[ 14   2  33  21   6  14 -18  20  26 -26  -6  42   7 -18  14 -15 -13 -66
 -34 -43  30   7 -22 -27 -46 -17 -48   4  29 -27  36  30  17  46   0 -18
 -18 -59  32   3 -18 -22   2 -13 -18 -11  -9  -8  82  20   9  12]  M
[ 69 -19 -25  17 -13 -42  50   5   6 -42 -19  -2 -10  -2   9  10  -5 -36
 -22 -52   7 -15 -30  31 -22  50 -12  -2  37  -5 -56  -3 -15  -7  37 -25
  21  21  10   9  36 -38 -16  17 -35 -32  28 -25  33  -6  12  29]  L
[ -9  -9  28 -34 -20 -48  -3  29  -3  29   1  -8 -20 -11  -6  24  21  23
  23  19 -14 -10  -4  43  52  50  18  25 -15  43 -77 -29 -35  23  29   2
  34  22 -14  53   1  22 -43  27  21  22  31  25  25  -4  23 -19]  A
[ 12  -6  47  13 -27 -10 -26  52 -17 -11  11  50  -8 -23  -4  29  20 -11
   9 -28  43   3 -14  52  12 -26   7  33 -55  20  -3   2   4  79  55  11
   9 -24  35   2 -34   0 -33  -2   2   7 -52  -2  16  26  25   7]  U
asked: [ 12  -6  47  13 -27 -10 -26  52 -17 -11  11  50  -8 -23  -4  29  20 -11
   9 -28  43   3 -14  52  12 -26   7  33 -55  20  -3   2   4  79  55  11
   9 -24  35   2 -34   0 -33  -2   2   7 -52  -2  16  26  25   7] => U
loc: [18] => A, 27
asked: [ 69 -19 -25  17 -13 -42  50   5   6 -42 -19  -2 -10  -2   9  10  -5 -36
 -22 -52   7 -15 -30  31 -22  50 -12  -2  37  -5 -56  -3 -15  -7  37 -25
  21  21  10   9  36 -38 -16  17 -35 -32  28 -25  33  -6  12  29] => L
asked: [ -9  -9  28 -34 -20 -48  -3  29  -3  29   1  -8 -20 -11  -6  24  21  23
  23  19 -14 -10  -4  43  52  50  18  25 -15  43 -77 -29 -35  23  29   2
  34  22 -14  53   1  22 -43  27  21  22  31  25  25  -4  23 -19] => A

[ 70  62 -47 -55 -46 -10 -53]  N
[ 63 -64  57  67 -12  17  41]  W
[-58 -52 -52 -52  71  22  38]  D
[-57 -57  58  67 -25  17  33]  S
[-72 -70  55  66  -4  13  46]  F
[ 37  31 -26 -34 -38 -17 -27]  Y
[-62 -61  58  66 -21  13  37]  X
[-52  11  55  63 -30   7  31]  Z
[-70 -68  54  63  -7  10  44]  G
[ 70  61 -49 -57 -39   8 -56]  T
[-66 -64  57  67 -12  17  41]  R
again D:  => [-52]
asked: [-66 -64  57  67 -12  17  41] => R
loc: [10] => G, 6

[ 49 -10  55 -12 -24  13  -8 -15 -31   6  42  -4  25 -24   3 -24 -49   1
 -11 -28 -10 -14  18 -31 -29 -27 -17 -46  -3  29 -33 -19   5  -4 -28 -13
  10 -22]  C
[ 30   1 -16 -19  -2  -3 -21 -28   0  15 -10   3  28  16  78  52 -46   3
  -2 -26  -6 -16   6 -18  -6 -28  10  14  40  33 -18  23  -1  19  -8 -48
   3  13]  E
[ 21  61 -30  -1 -23 -17 -32 -17 -11 -31 -32  36 -22   7   0   8  20 -13
  33  -8 -14  38   0  42  -8  36  -6  -1   6 -18 -12  17  20 -26   7 -49
  -4  44]  K
[-34  -1  28  -4  12  21  51  11 -29 -19  -3 -22 -12 -41 -16  10  23 -13
 -12  50  42 -34  -2 -43  20   0   8  47 -17  -2   6  42  28  15  23  34
   1  16]  Q
[-18   2  30  -6   1  18  53  13 -35  -5  -5 -26  -5 -31 -17   5  13 -16
  -3  61  39  11   0 -46  17  -4   1  38 -16  -3   7  36  25   5  28  31
  -2  22]  J
[ 27   3 -20 -19  -1  -5 -20 -29  -1  16 -13   5  25  16   3   3 -44   3
   0 -27  -8 -15   6 -16  -3 -24   9  16  44  32 -20  26   2  20   3 -50
   2  14]  P
[ -6  -1  17   3  53  20  24  16   4 -23  -2  -1 -30 -31  -6  -1  57  -1
 -35   2   8  -6 -28 -12   9   4  25  64 -28   9   0  44 -11  40 -11  44
   0 -19]  B
[-35  -1  35 -13 -28 -10  36  20 -56  59   1 -22  17  35 -31 -22  12 -22
  17  50  -1  -6  14 -40  12 -20 -24   4 -11  -3  14  13   4 -18  13  29
 -13  17]  V
asked: [ 27   3 -20 -19  -1  -5 -20 -29  -1  16 -13   5  25  16   3   3 -44   3
   0 -27  -8 -15   6 -16  -3 -24   9  16  44  32 -20  26   2  20   3 -50
   2  14] => P
asked: [ 49 -10  55 -12 -24  13  -8 -15 -31   6  42  -4  25 -24   3 -24 -49   1
 -11 -28 -10 -14  18 -31 -29 -27 -17 -46  -3  29 -33 -19   5  -4 -28 -13
  10 -22] => C
asked: [ 21  61 -30  -1 -23 -17 -32 -17 -11 -31 -32  36 -22   7   0   8  20 -13
  33  -8 -14  38   0  42  -8  36  -6  -1   6 -18 -12  17  20 -26   7 -49
  -4  44] => K

[ 73 -18  29  31 -46  51 -44 -24 -70  33] -> Rir
[ -9  41 -21 -15 -23  42  -8 -23  -1  44] -> kuniz
[-69   7  -4 -63  63 -83 -14  66 -21  -7] -> nobil
[  5 -13  18 -25  40 -70 -73  43 -32  22] -> Kib
[  4  59  45 -69  33 -48  49  22  45 -25] -> semu
again kuniz:  => [-23]
loc: [51] => Rir, 6
again semu:  => [45]

[ -4 -27  50  29  33 -19   7 -12 -27] -> voko
[ 20  32 -11  -7 -47   0  -5  26  52] -> noda
[  5 -64 -25  47 -30 -27  -3  34  19] -> mamiv
[ 20  32 -63  -7 -47   0  -5  -7  52] -> mozuk
[-14  -1  59  35  55 -43  11   3 -27] -> sapes
[ 20  15 -33 -22 -13   1   2  14  -1] -> bavan
[-20  -5  28 -47  85 -24  14 -20  35] -> bipir
[ -1   4  32   2  27 -37   9   8   7] -> bot
[ 20  32 -63  -7 -47   0  -5  26 -63] -> Lofof
loc: [3] => sapes, 8
again Lofof:  => [-63]
again bipir:  => [-20]
loc: [29] => voko, 4
asked: [ 20  32 -63  -7 -47   0  -5  26 -63] => Lofof
loc: [27] => bot, 5
again mozuk:  => [-7]

[  2  -7 -18  16  34  11  11   8   1 -21  27 -17   0  -8  20  -4   9  19
  24  10   6   5  -3  -1  -6  16  18] : Dil
[  4  35  18  12 -13 -14   3  28  46  19  40  13   3  38 -19   7   9  14
 -44 -14  46  23   7 -27 -37  -7   7] : daz
[  2  -7 -18 -10  34  11  11   8   1 -21  27 -17  20  -8  20  -4   9  19
  24  10   6   5  -3  -1  -6  16 -14] : basuv
[  3   9   5  14  13  -4 -21 -11 -12 -16  -1   7  -2  10   0  23 -18   4
 -11  25  35  27  -3 -15 -15  11  14] : loka
[-21  10  -5  -4  42 -19 -11   2  17 -17  -6  17  -3 -38  -1 -49   8 -13
  10  -9   6 -64   9   5  24   7  15] : mekod
[-30   6   4  -5  24  55  34 -19   7 -12   5 -36   5   1 -10  34 -21   1
  -5  34 -10  -2  -2   7  -3  21  34] : Zus
[  9 -18  22  29  12  14   1  -5  -1  12  -1 -27  -9 -15  -6  39 -19 -10
  -1  25  -2  32  -1  -6  13  -7  -4] : gud
asked: [  4  35  18  12 -13 -14   3  28  46  19  40  13   3  38 -19   7   9  14
 -44 -14  46  23   7 -27 -37  -7   7] => daz
loc: [-16] => loka, 10
asked: [  3   9   5  14  13  -4 -21 -11 -12 -16  -1   7  -2  10   0  23 -18   4
 -11  25  35  27  -3 -15 -15  11  14] => loka
asked: [  2  -7 -18 -10  34  11  11   8   1 -21  27 -17  20  -8  20  -4   9  19
  24  10   6   5  -3  -1  -6  16 -14] => basuv
loc: [38] => daz, 14

[ 12  35 -25 -19 -19 -29 -29  -6 -41 -37   0  -4  -2  -7   2 -19 -12  -2
  -9 -25 -24 -12  -3  30  46  42  31 -22 -16 -28  11 -48  26   4 -14 -22
  -9   0  12] : bukon
[-15   9  23  51 -20  20  20   2  -6  12  -2  27  27  16  22  -4   3 -12
  15  32  51  27  20   3   0 -10 -13   1  -1  29  -1  24  17  19  29   3
   0 -43 -56] : lig
[-45 -31 -27  20  20 -48   6  33 -14  21  38  47  28  41  28  20  33  19
   4   3  39  29  12  31  53  75  17 -21 -22 -36 -51 -46  -1 -17  -3  25
  30  37 -26] : fota
[ -8   4  38  11  32   8  -9  -5   7  12  13   2  22  32  -3 -13 -13   6
   5  28  15  15  -3   4 -13 -11   9   7 -32 -13  29 -48 -18 -24   7  -5
  -5  10   9] : Besek
[-60 -79 -57 -17 -11 -10 -27  -8  37  46  46  13  14  20  31  -8   3  48
   9  25  19  24  36 -22  21   4 -17 -27 -14 -33 -29   0   3  -6   0 -10
 -10  -7 -18] : lunol
asked: [-60 -79 -57 -17 -11 -10 -27  -8  37  46  46  13  14  20  31  -8   3  48
   9  25  19  24  36 -22  21   4 -17 -27 -14 -33 -29   0   3  -6   0 -10
 -10  -7 -18] => lunol
asked: [-45 -31 -27  20  20 -48   6  33 -14  21  38  47  28  41  28  20  33  19
   4   3  39  29  12  31  53  75  17 -21 -22 -36 -51 -46  -1 -17  -3  25
  30  37 -26] => fota
asked: [ 12  35 -25 -19 -19 -29 -29  -6 -41 -37   0  -4  -2  -7   2 -19 -12  -2
  -9 -25 -24 -12  -3  30  46  42  31 -22 -16 -28  11 -48  26   4 -14 -22
  -9   0  12] => bukon
asked: [-15   9  23  51 -20  20  20   2  -6  12  -2  27  27  16  22  -4   3 -12
  15  32  51  27  20   3   0 -10 -13   1  -1  29  -1  24  17  19  29   3
   0 -43 -56] => lig
loc: [-32] => Besek, 29

[-31 -76 -76   7  36 -76  22 -76  34] : bem
[ 22  29  26 -10 -10 -10  10 -10  -4] : Tuv
[ 24  -2 -77   7  36  20  10  25  -4] : vevib
loc: [-77] => vevib, 3
again bem:  => [-76]
again Tuv:  => [-10]
asked: [-31 -76 -76   7  36 -76  22 -76  34] => bem
loc: [25] => vevib, 8
loc: [29] => Tuv, 2

[-10  18  24   2 -22  37  31   6  43 -31 -10  23 -17  11] = veka
[  4  -6 -24 -10 -26 -22  40 -22 -28  -9 -20 -22 -18 -21] = Gom
[ 19  12  16 -11  -9 -23  37  12  -9  34  37  28  17  10] = vozu
[ 20 -15 -15  28 -15  -2   3 -70 -18 -20  26 -42 -20 -35] = Pegeg
again Gom:  => [-22]
again veka:  => [-10]
asked: [-10  18  24   2 -22  37  31   6  43 -31 -10  23 -17  11] => veka
loc: [31] => veka, 7
loc: [-31] => veka, 10

[ -4  -4 -32  28  -4 -39 -39  12  -4]  nuv
[  6 -34 -52  23 -46 -27 -27 -20  14]  poza
[ 27 -27 -11  -3  -8  -3 -22 -41 -12]  nifop
[ 78 -70 -46   6 -11   2  -5 -34  15]  gid
[ 59 -26 -43  59  10  59  59 -19   9]  reku
[ 25 -60 -31   6  24 -20  -2 -18 -28]  zamur
[-21 -59 -21 -33   5 -87  41 -41 -50]  mide
again mide:  => [-21]
again reku:  => [59]
asked: [-21 -59 -21 -33   5 -87  41 -41 -50] => mide
again poza:  => [-27]

[-19 -10 -33  -9 -52] : sok
[-73 -51 -37 -23 -23] : Pibon
[ -4 -20 -28 -25 -36] : Von
[19 33 19 19 27] : bev
loc: [-20] => Von, 2
loc: [-10] => sok, 2
loc: [-9] => sok, 4
again bev:  => [19]
loc: [-37] => Pibon, 3

[-64 -55  53 -30 -34 -69  65  30  57  54 -44 -22 -25  13 -70 -49   3  41
  -7 -62] : biriz
[-72  58   4 -45 -45 -11   5 -73 -13  58 -45 -54 -72 -45  20  13  43 -33
   6  63] : Leb
[ 68  49  35  -2 -12 -64 -20  12  62 -17  31  34  31 -68  55  30  70 -12
  61  57] : lutot
loc: [-20] => lutot, 7
loc: [12] => lutot, 8
asked: [-72  58   4 -45 -45 -11   5 -73 -13  58 -45 -54 -72 -45  20  13  43 -33
   6  63] => Leb
loc: [-13] => Leb, 9
asked: [-64 -55  53 -30 -34 -69  65  30  57  54 -44 -22 -25  13 -70 -49   3  41
  -7 -62] => biriz
loc: [55] => lutot, 15

[-52  -3 -15  50 -28  35   4 -26  -4   9  21  -5 -35 -23  44  31 -17  30
 -84 -33  14 -31 -33 -35  38 -20  -4  19  28   9  36 -62 -53 -15   3  25
 -17  -6 -36  31 -10 -14 -34  17 -28 -27  32  36  15  -6 -61 -47   3  21
   1]  Nulu
[-14  11   7 -60   5  41  41 -19  13  -1 -39  19 -30  -7 -45 -15  -4 -13
   7 -26  36  -3  15  12 -24  41 -40  66   0  -7  -7  -4  54 -18   3   7
 -26   0 -39  23  -7   0 -34  42 -19 -45  77  46   7 -11 -61 -33  -6  -1
 -20]  vuze
[ -6  11   7 -60   5  41  41 -19  13  -1 -39  19 -30  -7 -45 -15  -4 -13
   7 -26  36 -24  15  35 -24  41 -40  66   0  -7  -7  -4  54 -18 -50   7
  41  33  37   0 -47  -5  34  39  -5 -38 -68  18  -6 -26  78  13   9  35
  -6]  kod
loc: [34] => kod, 43
asked: [-14  11   7 -60   5  41  41 -19  13  -1 -39  19 -30  -7 -45 -15  -4 -13
   7 -26  36  -3  15  12 -24  41 -40  66   0  -7  -7  -4  54 -18   3   7
 -26   0 -39  23  -7   0 -34  42 -19 -45  77  46   7 -11 -61 -33  -6  -1
 -20] => vuze
loc: [-23] => Nulu, 14
asked: [-52  -3 -15  50 -28  35   4 -26  -4   9  21  -5 -35 -23  44  31 -17  30
 -84 -33  14 -31 -33 -35  38 -20  -4  19  28   9  36 -62 -53 -15   3  25
 -17  -6 -36  31 -10 -14 -34  17 -28 -27  32  36  15  -6 -61 -47   3  21
   1] => Nulu

[ 23 -32  36  -4 -35] : paba
[  6  54  49  54 -91] : nebut
[-5 -9 47 87 49] : pekub
[-57  16  41 -25  28] : Dem
loc: [36] => paba, 3
again nebut:  => [54]
asked: [-57  16  41 -25  28] => Dem

[-15 -66 -63  21  22 -33 -28  50 -56 -16] = kisap
[ -9   5 -69  31  24 -38 -26  25 -14   1] = vem
[-50   3   9 -19  54  81  -8  31  14  18] = giva
[ 58  16  -4  -1 -25  22  -4 -29   4 -27] = pemem
[ -6 -23 -39  26  -4 -66  12  22 -25   3] = bok
[ 42   8   0  -9 -10  43 -18 -20   4   4] = Fonom
[ 42   8   0  -9 -10  43 -18 -28  29  -3] = Rep
[-35   2  38   5  13 -33   2   1   3  10] = peka
[  1 -46 -11   5  -2 -40 -10  14 -36 -18] = mimim
[ 85 -19 -17 -12 -41  29 -14 -25 -19 -51] = dos
[-34  29 -39  37  47  37 -34  24   1   9] = bemup
again pemem:  => [-4]
loc: [21] => kisap, 4
loc: [13] => peka, 5
loc: [47] => bemup, 5
again Fonom:  => [4]
asked: [-34  29 -39  37  47  37 -34  24   1   9] => bemup

[ 23  46  20  55 -60 -19 -60  55  31 -15   7  -5]  neki
[ -2 -24  30 -32  11  32 -63 -13  62  -9  -9  60]  nomo
[-39 -30 -30 -30 -30 -89 -30  33  19 -29  22 -30]  fenas
again fenas:  => [-30]
loc: [31] => neki, 9
asked: [-39 -30 -30 -30 -30 -89 -30  33  19 -29  22 -30] => fenas
loc: [19] => fenas, 9
loc: [33] => fenas, 8
again nomo:  => [-9]

[-3 -5 -2  4 -3  2  0  2  0 -2  0  1  0 -2 -1  1 -5  0  1  1  2  1 -3  0
  1 -4  2  0 -1 -1  0  2 -1 -1 -2 -3  0 -1] = Zor
[ -1  -2   2  -5  -1  -1   3   2  -2  -2   1   0   3   1  -3  -1  -2  -1
   0   2   1  -1   3   1   1  -3  -3   3  -2  -1   4 -69   1   3   3  -2
  -3   1] = niv
[-1 -2  2 -5 -1 -1  3  2 -2 -2  1  0  3  1 -3 -1  2 -1  0  2  1 -1  3  1
  1 -3 -3  3 -2 -1  4 -1  1  3  3 -2 -3  1] = puvad
[  0 -11   2  -6   4  12 -43   2 -34 -21 -15   8  -4   0 -35 -26  19  -6
  -8  11  -9  17 -13  -8  -9   7  20   6  -5  20  19  29   8   3 -15  -5
  28  -9] = mor
[  7  27 -35  -3  32 -32  50   4 -27 -41 -12 -25 -20  37  29 -28 -28   5
 -15 -14 -12 -21 -11  50  27  39  50  44 -29  38  -8   7   3  -9 -26 -13
 -10 -26] = Zup
[ -3  11 -11  16  -7 -23  53   0  40  35  22  -5   9   1  49  40 -31  13
  18 -14  14 -26  10  14  20 -13 -19  -9   4 -17 -21 -45 -17  -6  10  10
 -25   4] = badiz
[-1 -2  2 -5 -1 -1  3  2 -2 -2  1  0  3  1 -3 -1 -2 -1  0  2  1 -1 -3  1
  1 -3 -3  0 -2 -1  4 -1  1  3  3 -2 -3  1] = nufi
[  6  45 -28   6  27   0 -46  -7  -4  62  17 -12  -8 -61 -16  54  12   4
  50  49 -73 -33  39  38  14  81   7 -22 -33  45  35 -68 -19 -29  -8 -34
  55 -14] = geze
asked: [ -3  11 -11  16  -7 -23  53   0  40  35  22  -5   9   1  49  40 -31  13
  18 -14  14 -26  10  14  20 -13 -19  -9   4 -17 -21 -45 -17  -6  10  10
 -25   4] => badiz
asked: [  0 -11   2  -6   4  12 -43   2 -34 -21 -15   8  -4   0 -35 -26  19  -6
  -8  11  -9  17 -13  -8  -9   7  20   6  -5  20  19  29   8   3 -15  -5
  28  -9] => mor
loc: [-41] => Zup, 10

[ -3   0   4 -18  -8]  tiren
[-2 13 -7 37 27]  tupav
[-67   2  25 -17  84]  safo
[-63  19  24 -40  62]  Doba
[-64 -64  22 -27  72]  Gagu
[  3 -14   9 -48 -37]  nudu
[ 3 26 -9 41 24]  ras
[-65   5  23 -34 -17]  vopob
[-86  -6  39 -85  39]  sabud
[-64 -16  22   2  91]  Gibiz
[-46 -11  15 -16 -16]  vov
[-52   0  22 -45  43]  lufir
again vov:  => [-16]
loc: [-65] => vopob, 1
loc: [4] => tiren, 3
again sabud:  => [39]
loc: [5] => vopob, 2

[  0 -12  -2  27  13  29  41 -20] -> rezub
[  0  -2  -2  27  -2  29  -2 -20] -> folez
[  8 -16 -16  32   7  38  49 -80] -> zep
[ -5   1   0  11  11  10  11 -18] -> bipan
[  0 -12 -12  27  -1 -12 -12 -58] -> fibi
loc: [-80] => zep, 8
again zep:  => [-16]
again folez:  => [-2]
again bipan:  => [11]
again fibi:  => [-12]

[ 55  39  19 -73  42] = miri
[-49 -45  73 -49  44] = zas
[ 11  43 -56 -86  61] = zifot
[-60  85 -16 -49  85] = loko
[ 34 -64  37 -68  28] = mege
loc: [43] => zifot, 2
again zas:  => [-49]
again loko:  => [85]

